Turns in one plane each, and the order they were made in; the first pair answered:
k399 (before => after):
[  9   4  -4 -25  -4   6  29   4 -17  30  -5  -2  18  24  -3 -18  10  21
   8  43 -31  10] => [-25  11  22 -16  12 -31   7  32   8  21 -23  -2  13   1  -2  -5  -2  24
   8  39 -25  12]
[ 23   0  14  -4  13 -20  -9 -12  -6   3  -5   4 -15  -1 -20  -5  11  18
  -4   7   9  25] => [ 23  -1  12  -1  14 -20 -12 -11  -7   3  -7   5 -17  -4 -19  -5   9  16
  -3   5  12  26]
[-45  -2  26 -10   5 -42   8   2  -4   8  -2  -7  28   9  -1  16   8  28
 -19  29 -26  14] => [-44  -5  10  18  24 -49 -17  17   9 -10 -15   4  11 -28  10  23  -2  -5
  -9   8  19  17]
k351 (before => after):
[  8  10  -7   1   2  -2  11  13  22  11  19 -10  13  18  -7  -9   6  22
  -1   5 -30 -10] => [  3   4  -8  16  14 -21  -7  25  28  -2  13  -1   8   1 -13   4   9  13
  -1 -10 -21   2]
[  8 -18 -26  31  10  -6  -1  -3 -11 -16  12   8   9 -14   4   6  19  -7
  -9 -14   1  20] => [  7  -7 -34  26   4  14  12 -12 -17  -4  13  -1   8 -16  20  -8   4  -7
  -3   5  15   8]
[  1   6   0   3  -6 -16   6  -2  -4   3   4  -5  -1   9  -2   3  11   9
  -7  11 -19  15] => [ -1   6  -5  15   2 -23  -4   3   1  -2  -2  -2  -5  -8   1   6   8   2
  -5   7  -6  21]
[ 10  -8  11  -3  -6   9   5  -1   7  -8   5  -1  -6  15  -8   4   0 -15
   3 -19  -7 -13] => [  6  -8   7   7   1   4  -3   4  10 -11  -2   2  -8   3  -5   7  -4 -22
   5 -21   4  -9]
k973 (before => after):
[ -5   6   5 -11  -6  16  18  -1   2  14  -7   2   1  15   7 -15 -21  -8
  16  11   0 -33] => [ 21  -9 -26   4  -2  17  14 -13 -21  11   5  15   7  17  -7 -10   7  -5
   9   5 -16  -1]
[-10  23  -8  20   7  -2 -12  24   6 -15  -1  12 -11 -20   9  17 -20  -2
 -10 -11  15   4] => [ -2  16 -13  25   8  -6 -16  20  -2 -19   5  17 -11 -16  -2  23  -7   1
 -14 -16   3  15]
[ 28 -25 -13 -22  23  20   2   2  -1  -9   4 -13   7   5  11  -3   7 -31
  -2   2  23   8] => [ 20 -30  10 -32  17   7   0  11  11 -15   4 -11   5  17  -1   6   9 -29
  -5 -11   6   1]
[ -9   6   5  11   8   2 -24   5  28   2 -14  -5 -21  -5  14   4 -29 -14
   2 -18  37 -43] => [ 30 -16 -43  34  17   6 -31 -12  -6  -1   2  12 -13  -5  -3   8   8  -9
  -6 -23  19   3]
Now pairs of rows:
(two turns a pair)
[ -7  12   3  -3 -10  -4  10  -9  -7   9  -7  -7  12  24 -12   0  11  37
 -19  24 -34  11] => [ -2  15 -14   4  -7   4  12 -15 -14  11  -8  -8  15  17  -2  -8   8  36
 -16  34 -23  16] : k973 then k973
[-24  -5  20  -4   1 -30  -5 -13  -9   9   6   7  17  14   2  -2   1  32
  -8  10 -26  19] => [-31   8   5  13   9 -21 -11  -9  -1   6  -8   5   6 -19  30 -11 -25  13
   3  16  22   7] : k973 then k399
[ 10  -6 -48  21   7  -1  -3 -13 -24  -1  -4  -7   4 -20   5  -4   0  19
  -5   5  -5  51] => [-20  19 -20   7   3   7   6  -2   0   9 -19 -23  -3 -29  33 -17 -38  15
   7  20  27  12] : k973 then k973
[ 26   2   5  27  12  -4   5  -1 -11   7   4 -27  -2  27 -46   3  24  22
 -10  -4 -14  19] => [ -8  29  28  26  19  -6   5  15  13  11 -17 -40  -8   2 -13  -6 -17  19
   2  16  25 -10] : k399 then k973
[  3 -13 -10   7   6  -8   5  -7 -16  -3  16  13   7  11  -3   6   6  26
  -6 -10 -26   5] => [-25   5   8   5  11 -11   5   6   2   0   2   3   2  -6  19   1 -26  24
   3   2   2 -16] : k399 then k973
[ -1   1  11   6   6 -16 -33  26  11  11  25  15   7 -21   2  10   9  16
  15   3  19   6] => [ 21   3  -9  -2  -9  22 -13   3  -7  21  36   9  10 -10  12  -8   8   8
  19  14  25  -7] : k399 then k351
[  1   2  -2  23   5 -12  10  -5   7  11   3  12  -3 -24  19  26 -17   3
   1   1  13  11] => [ -8   3  13  17   2 -17  10   1  16  11   0   9  -4 -19  16  29 -21   2
   0  -4  10   3] : k973 then k973
[ -5  -5  15 -11   5  -5   5  -1 -10  21 -17   4 -11 -15  -1   2   5  10
 -13   7 -11  13] => [ -5  -2   9  -4   9  -2   2  -1  -8  19 -21   5 -15 -25   8   0  -3   3
  -9   9   5  11] : k973 then k399
[  2  -3 -10   8   0  -2   7  -8   1   3  -2   2  -1   8 -10 -10   7  -6
  -9  -5 -14  12] => [-14   8   4   3   1  -5   9  -2  10   7  -9  -6  -2   3   2 -15 -10  -4
  -6   3  -3  -2] : k399 then k973
[ 13 -15   2 -24  -4   8  -2  10  11 -11   4  11  -4  12 -15   8  22 -11
  -2 -23  -8 -23] => [  8   0 -14 -16  -1  23   1   6  10  -5  -4   5  -9  -7  11  -7   2 -21
   9  -5  26 -34] : k351 then k351
